Here are some points, one per row:
[ 10  47  28 -94  43  -2  53 -28   6 -28  -8  -1 -11  64 -58  40   2   9
  21   0   0  12 -21  26  25  12  -3  16   9 -34  18  13  25 -14 -13 -18
 -12 -50 -67  20  27  52 -19 -19  58   2 -40  51 -17  50   2]
[ 103   61   42   34  -30   26  -36  -53    3  -34   32  -39   40   -1
   18  -10   37   34  -23   80   -8  -59   25  -34   24  -26   66   35
   -6   41  106  -43  -72   17  -28   37   -4   12  -30   55   14   22
  -53    4   12   40  -20   23   12 -111  -70]
[-79 -69  24 -22  18 -20 -58 -11   6 -23  40  28 -29  21 -66 -55 -73  -9
   1 -10 -10  30  -9  46 -47   5  52  35 -11  30 -58   6 -37 -67  -6 -58
  83  75 -99  49  13 -46  26  11  93 -51 -61  -5  -9 -20  10]
[-33 -26 -51 -39 -31 -54 -41 -37 -37 -49   5  -1 -47 -35  16  11  31   2
   7 -52 -30 -23  12 -51 -28 -71   7  19  84  -1  12  14  12  27 -35   4
 -36 -65  55   1  -7  25  62  20   3 -22 -64  54 115  49   8]
[-13  -2   7  27  -6 -22  65 -13  44 -93 -61  67  81  48 -16 -88 -29 -37
  49  19 -15 -71 -54   4 -14  21 -50 -63 -36 -36 -17  -8 -34 -49 -45 -24
  -8 -35  32  68  14 -79  21 -14 -58  25  46 -16 -49  64 -44]
[  31   17   20   28   74   -7   -2 -120    4    4   31   -3  -41  -10
   66   -3   36   23   -3  -21   19   37  -51   -6  -61   48  -21    0
   -8  -16  -26    6   23   35    3  -39  -72   35   78    5 -101  -71
   -7  -42   39    6  -49  -88  -58   -2   -6]
[  65  -74   26    6    6   66  -44   39   37   46   24   11   25  -19
   45   48   59   -9   38   14   17   16  -76   -5   31   32  -12  -69
  -22  -27   22   70   19   -2  -22   52   29  -33  -14   -1  -27   -2
    3   41   -1 -107   33   20   12   46  -24]
[  42  -71   28   -5   20   43  -59   78  -36   49  -38   43  -10   79
 -100   56   31  127  -10  -12  -66   -1    2  -24  -17    1   28   57
   -2   25  -56   69   69  -51  -81  -78 -100  -18   63   31  -29   69
  -71  -28 -105  -36  -11    7  -34  -41   17]
[ -26  -39   30  -76    2   -2   65   74  -32   13  -32  -25   27   13
  -15   -7   21   -5   42   -6   39   12   37  -29    4   -5   15   29
   -5  -38   29   13  -15   15   -9   27  -20    8    1   -6   -4  -60
   58   35  -44   -8  -16 -122   -5   10  -45]
[  -1   17    6   18  -18  -14  -11  -16   56   54    1   -7  -81  -35
  -10   38   25   14  -12   59 -103   21   20   -8  -30  -34  -71   28
   46    9   16  -12    7   16   27   36    4   31  -34   50    1  -17
   14  -52  -21  -19  -59   34   -2   52    1]
[-41 -21 -57   2   6  -2   7 -56  -5  12 -42 -21 -18 -33  28 -25  -8  42
  12  38  67 -52 -11  12 -20  -4  27 -17 -28 -67   8  23  -3  -2  -8 -33
  67  77   7  22 -50  52 -42 -66 -42 -42  22 -62  47  14 -15]
[   2   54  -26  -37  -27    1   18   63  -22   18  -73    1   39    0
  -49  -10   -4  -29  -94   50   72    2 -107  -13   -4   48  -17    7
   71   13  -29   32   -8 -102    8   10   -4    1    3  -45    5  -19
   10  -47   39  -22  -27   -4   47  -49  -27]
[ 48  37  -6 -14  36 -16 -44  29  13 -16 -20  13 127 -30  19 -23  70 -26
  58 -40  86  10  47  40   1 -40 -33  56 -15 -49 -24 -71 -25  -9  60 -46
 -37  40 -23 -37   2  13  -1 -36  14  11  40  15  24 -22  38]
[-15 -47 -81 -16  55  44  11   1 -21 -32  24  37 -86  -3  41  28  34 -31
  30 -11 -34  38 -40  42 -24 -30  12 -72  50  26  38 -57 -54 -38 -49 -28
 -32  24 -18 -76  31   8 -36  15 -77  56  15  28 -34 -41 -33]
[-127   10   -6   38    1  -36   -9   84   41  -16   37  -40  -34  -34
   15  -47   21   67  -30   22  -70  -26  -27   40   29   15   68   46
   -2  -43   60   -8   -7   97   36   -1  -38  -49  -14  -41  -52  -37
  -58   41  -10  -43  -10  -17  -13  -10  -73]
[  -4    6  -21  -21   29  -25   22   -4  -48   57   57  127   30  -44
   33  -31    5  -48  -17  -43  -17  -18  -16  -18   48  -37   -1    1
 -106   59  -38  -37  -21    5  -21   79  -78   -6   -5  -27  -48   -5
  -12    1  -49  -48  -59  -25   31   13  -58]
[  8 -18 -82  16  17 -11 -20 -43 -68   1 -62  -3  30  60 -40  31   6 -11
  27  24 -31   3  62 -13  25  37  52 -28  24 -42  -8 -89 -20  14  11  -2
  -4 -31  15 -34 -44   7  53 -36  25 -68  20 -19  48 -12   1]
[-20 -16  -7  14 -45 -47 -30 -22  51   0 -12  -9  10  86   7  89 -24 -24
  31 -37  10 -68 -58   7   4  87  67  29 -13  58  11 -11 -38 -30   1  50
   1  50  63 -55  42 -25 -13   8   9 -31 -19  14  -2  18  15]
[ 60  57  36  23   3  -3 -17 -12  19  -6  10  -7   6 -50 -41  -1  -8  45
  42  -2  55  19  11   1 -43  42  74 -61  -6  28   3 -30  15  21  73  43
 -42 -31 -72 -52   4 -61  39  89 -53 -25  43  -4  53  52  79]
[ -61   25  -25   40 -101  111   18  -17  -79   42    1  -25  -10    0
   23  -15   12   13   45   44  -26   31  -18  -15   41  -27   46   60
    5   -5  -55   38   -1  -36   15   50  -39  -31   -4    2    2   19
    9    5   76   17   38  -53  -54   36   28]
[ 29 -46   2  26 -58  94  30 -64  43   5   5  48   0 -66 -36 -53 -38  87
 -66 -21  43 -35  91 -66 -47  24 -35   1 -14 -35   0 -49  -8   1  25  69
  -3 -11  24 -54  10  61  47 -10  68  52 -31  -2 -61  12 -42]
[  8  -7 -70  -7 -32   0  24  50  31 -29  21 -26 -81  -5 -19 -44   8 -23
 -53  49  22  29 -39  -3  59  32 -33  46   9  -5  -5 -77   0  25 -32 -15
  -9 -46  45  76 -17  -2  32  73  18  29   8 -52  55   3  44]
[ 72  99 -36 -54  47 -31 -48  31  28  68  44 -11   7 -30  31 -41 -41 -18
  44 -21 -61  37 -10 -16 -52  41  11 -22 -17 -52 -71   8  24  11 -29  62
  51 -10 -35  16   1  58 -11 -19   0  97 -11  30 -31 -23  25]
[  63   16   23   -9    1  -23  -11  -44   47   14  -34  -27  -67    6
    0 -108    5  -64   -6   21  -24   68   58   30   56   33  -23   29
   -1   -2  -18   78   22  -35  -11   -8    4   -7   14  -35   10   35
   -2  -34   -7   39   48   -6   13  -10  -45]
[-22  -4  11   4  34 103  41   9  -8  38   1 105   1  70   3 -45 -15   5
  56 -18  10  43 -25  15 -53  28 -72  18  53  52   8 -32  20  67   5  34
  46 -41   8  57  69 -29 -10 -29  31  43  38   2  98   0  28]
[-41 -28  53   6  41   4  50 -20  -7 -64  38   5  33 -29   2  35 -70  31
  -3  27 -46  54  -3  45 -11 -44  -2 -20 -34  -9  78  11  39  -8   4 -19
  -3  45  35 -86 -87  26  86  -2  -1  14  52 -62  37 -17  59]
[ 10 -47 -47 -49 -34 -34 -51  10  40   9   8  13   1  10  68  22 -62  -2
 -30  29  38 -29 -29 -49 106 -23  27   3 -10   3  73  20  53  -6  51 -97
 -41 -29 -79 -65  66 -28  12 -39 -20  54  44 -36 -61   9  29]
[  39   20  -18   62 -102   65   -8    1   -9  -17   18   -3  -16    0
  -97    5    5  -41   33  -38    7  -55  -50   81    9   -9  -81  -42
   -7  -27   37   58  -19   46   -6   37   28  -12  -33    9    1   -8
  -15   -8   20   44  -62   -5    2  -56   53]
[  3 -23  13  50  45 -49 -17  -1 -14 -55  30 -70   8  27 -20  18 -28 -20
 -16 -46  35  69 -42 -43  64 -98  29   5  18 -43 -68  -4 -63  55  59   7
   8  22   7  -1   9 -18 -26 -44 -38 -19  25   6  -4  47   2]
[-32  19 117  20 -47 -16  -2   1  17  52  58 -47 -34 -23  65 -16 -15  -3
 -22 -23  56 -26  38 -20  52  -4 -67 -41  52 -13  19 -46   8 -42 -50 -58
  57 -55   5 -40   2 -15   9  47  -6   3 -15  30 -38 -19  62]
[-71 -21 -29  53  44   3 -24 -51  -7   5   5 -21  46   2 -35  96  40  -3
 -51  47  33 -41  19  52  17 -14 -51  21 -18  28   5  33  14   9 -96   9
  19 -29  21  21  63  11  62   9 -57 109  28  -4   7  42 -10]
[-17 -22  13 -27  11 -23  -3   0 -21   6 -20  -1  26  30   2  27  16  24
 -38 -42 -20  12   8 -45   6  34  50 -47  -3 -11  -5   5 -18  13  34  41
 -56  99 -26  91  80  16  31  54 -43  14  18  65  -1 -53   1]
[ -32   72    3  -12   30    4    5   55  -15  -51 -100  -16   20   11
   79   49  -19    8   16  -10   18   68   41  -77  -43   18   -2   19
  -69   -1    2   15  -91  -14   27  -24   26  -23  -39   -1  -38   13
   15   15    2  -48  -41   62  -21  -27   24]
[ 31 -43  73 -17 -14  48 -33 -24  -1   6 -32 -51  52   6  56  -2 -63 -66
 -19  21 -45  20 -24  46 -11 -68 -11  10  -5 -33 -37 -39  56 -48  52 -12
  63  -1  10 -13  68 -23 -58  81  19  32 -25  28  37  -1 -48]
[ 55  56 -37  62 -21 -44  51  -1  -7  44  52 -24 -25   7   9 -32  30 -17
 -20  -2  25 -21  37   2 -87 -70  15   1 -48  -9   1  43  91 -14   4 -22
 107  37  35  18  78 -56  36 -51 -16 -43   4  25  -9 -56 -10]
[  8  32  38 -16 -13 -54  40  -8 -27 -13 -34 -28   7 -97 -33  20  -4   9
  21   7 -26  10  -5 -15  58  38 -60 -49  26  73 -10 -27  17  69  10 -89
  56  81  33 -21  73  -4 -37  36   0  21 -13  14 -33  33 -35]
[ -48  -17    0   -3   -8    2   -1   15    4   12   52  -31   10   73
  -34   -8   -1  -37   25   33   18  -12    1  -45  -25   -6  -68   -8
  -50   50   37   15   42  -16   72   21  -36    3  -25   -6 -110   39
   11   41   26   14  -16   83  -24  -17   19]
[-30 -97  -7  17 -55 -83  23  24 -49 -36   9 -31  45 -37  -1  35   7   1
 -79 -85  -1  16  40  27 -43  58  29 -17  17  70   1  -8  31  29 -61  -4
  -9 -12 -40  18 -15   8 -86 -56  30 -31  79   9 -29  27   0]
[  8  13   8 -39  45  12 -10  46 -41  32 -13   5 -82 -43  16   4  -7   0
  -5 -56   4 -69  61  53  18 -39  64  19  37   5 -16  -8 -48  -5   4 -10
  25  13  73  50 -93   7   9 -16  45 -28  52  22 -45  28  -5]
[ 24  82   4  11  35  -6  56  35  65 -25 -21  53  -3  12  24  13   9 -23
  -3  13 -38 -52 104  26 -16  -6 -22 -35  36  27 -44  84  -4  14  20  18
   8 -26  31  41  40  61 -89  22  24 -29  -5 -39  -5 -16  40]
There is one direction along which these points spread out most. Take the direction at right angles to it along which they spread out most. Go by this last direction. How many in every 100 of the points above lie lower along it than each point below? Answers are rounded to whole numbers. More than half of the points above lie lower than the first one.
[  8  -7 -70  -7 -32   0  24  50  31 -29  21 -26 -81  -5 -19 -44   8 -23
 -53  49  22  29 -39  -3  59  32 -33  46   9  -5  -5 -77   0  25 -32 -15
  -9 -46  45  76 -17  -2  32  73  18  29   8 -52  55   3  44] 43
[-15 -47 -81 -16  55  44  11   1 -21 -32  24  37 -86  -3  41  28  34 -31
  30 -11 -34  38 -40  42 -24 -30  12 -72  50  26  38 -57 -54 -38 -49 -28
 -32  24 -18 -76  31   8 -36  15 -77  56  15  28 -34 -41 -33] 48
[  42  -71   28   -5   20   43  -59   78  -36   49  -38   43  -10   79
 -100   56   31  127  -10  -12  -66   -1    2  -24  -17    1   28   57
   -2   25  -56   69   69  -51  -81  -78 -100  -18   63   31  -29   69
  -71  -28 -105  -36  -11    7  -34  -41   17] 98
[  39   20  -18   62 -102   65   -8    1   -9  -17   18   -3  -16    0
  -97    5    5  -41   33  -38    7  -55  -50   81    9   -9  -81  -42
   -7  -27   37   58  -19   46   -6   37   28  -12  -33    9    1   -8
  -15   -8   20   44  -62   -5    2  -56   53] 85
[ 72  99 -36 -54  47 -31 -48  31  28  68  44 -11   7 -30  31 -41 -41 -18
  44 -21 -61  37 -10 -16 -52  41  11 -22 -17 -52 -71   8  24  11 -29  62
  51 -10 -35  16   1  58 -11 -19   0  97 -11  30 -31 -23  25] 90
[ 29 -46   2  26 -58  94  30 -64  43   5   5  48   0 -66 -36 -53 -38  87
 -66 -21  43 -35  91 -66 -47  24 -35   1 -14 -35   0 -49  -8   1  25  69
  -3 -11  24 -54  10  61  47 -10  68  52 -31  -2 -61  12 -42] 57
[  63   16   23   -9    1  -23  -11  -44   47   14  -34  -27  -67    6
    0 -108    5  -64   -6   21  -24   68   58   30   56   33  -23   29
   -1   -2  -18   78   22  -35  -11   -8    4   -7   14  -35   10   35
   -2  -34   -7   39   48   -6   13  -10  -45] 78
[-17 -22  13 -27  11 -23  -3   0 -21   6 -20  -1  26  30   2  27  16  24
 -38 -42 -20  12   8 -45   6  34  50 -47  -3 -11  -5   5 -18  13  34  41
 -56  99 -26  91  80  16  31  54 -43  14  18  65  -1 -53   1] 63
[ 103   61   42   34  -30   26  -36  -53    3  -34   32  -39   40   -1
   18  -10   37   34  -23   80   -8  -59   25  -34   24  -26   66   35
   -6   41  106  -43  -72   17  -28   37   -4   12  -30   55   14   22
  -53    4   12   40  -20   23   12 -111  -70] 68
[  8  32  38 -16 -13 -54  40  -8 -27 -13 -34 -28   7 -97 -33  20  -4   9
  21   7 -26  10  -5 -15  58  38 -60 -49  26  73 -10 -27  17  69  10 -89
  56  81  33 -21  73  -4 -37  36   0  21 -13  14 -33  33 -35] 20
[-32  19 117  20 -47 -16  -2   1  17  52  58 -47 -34 -23  65 -16 -15  -3
 -22 -23  56 -26  38 -20  52  -4 -67 -41  52 -13  19 -46   8 -42 -50 -58
  57 -55   5 -40   2 -15   9  47  -6   3 -15  30 -38 -19  62] 15
[-20 -16  -7  14 -45 -47 -30 -22  51   0 -12  -9  10  86   7  89 -24 -24
  31 -37  10 -68 -58   7   4  87  67  29 -13  58  11 -11 -38 -30   1  50
   1  50  63 -55  42 -25 -13   8   9 -31 -19  14  -2  18  15] 35
[-41 -21 -57   2   6  -2   7 -56  -5  12 -42 -21 -18 -33  28 -25  -8  42
  12  38  67 -52 -11  12 -20  -4  27 -17 -28 -67   8  23  -3  -2  -8 -33
  67  77   7  22 -50  52 -42 -66 -42 -42  22 -62  47  14 -15] 30
[  3 -23  13  50  45 -49 -17  -1 -14 -55  30 -70   8  27 -20  18 -28 -20
 -16 -46  35  69 -42 -43  64 -98  29   5  18 -43 -68  -4 -63  55  59   7
   8  22   7  -1   9 -18 -26 -44 -38 -19  25   6  -4  47   2] 8
[  65  -74   26    6    6   66  -44   39   37   46   24   11   25  -19
   45   48   59   -9   38   14   17   16  -76   -5   31   32  -12  -69
  -22  -27   22   70   19   -2  -22   52   29  -33  -14   -1  -27   -2
    3   41   -1 -107   33   20   12   46  -24] 55
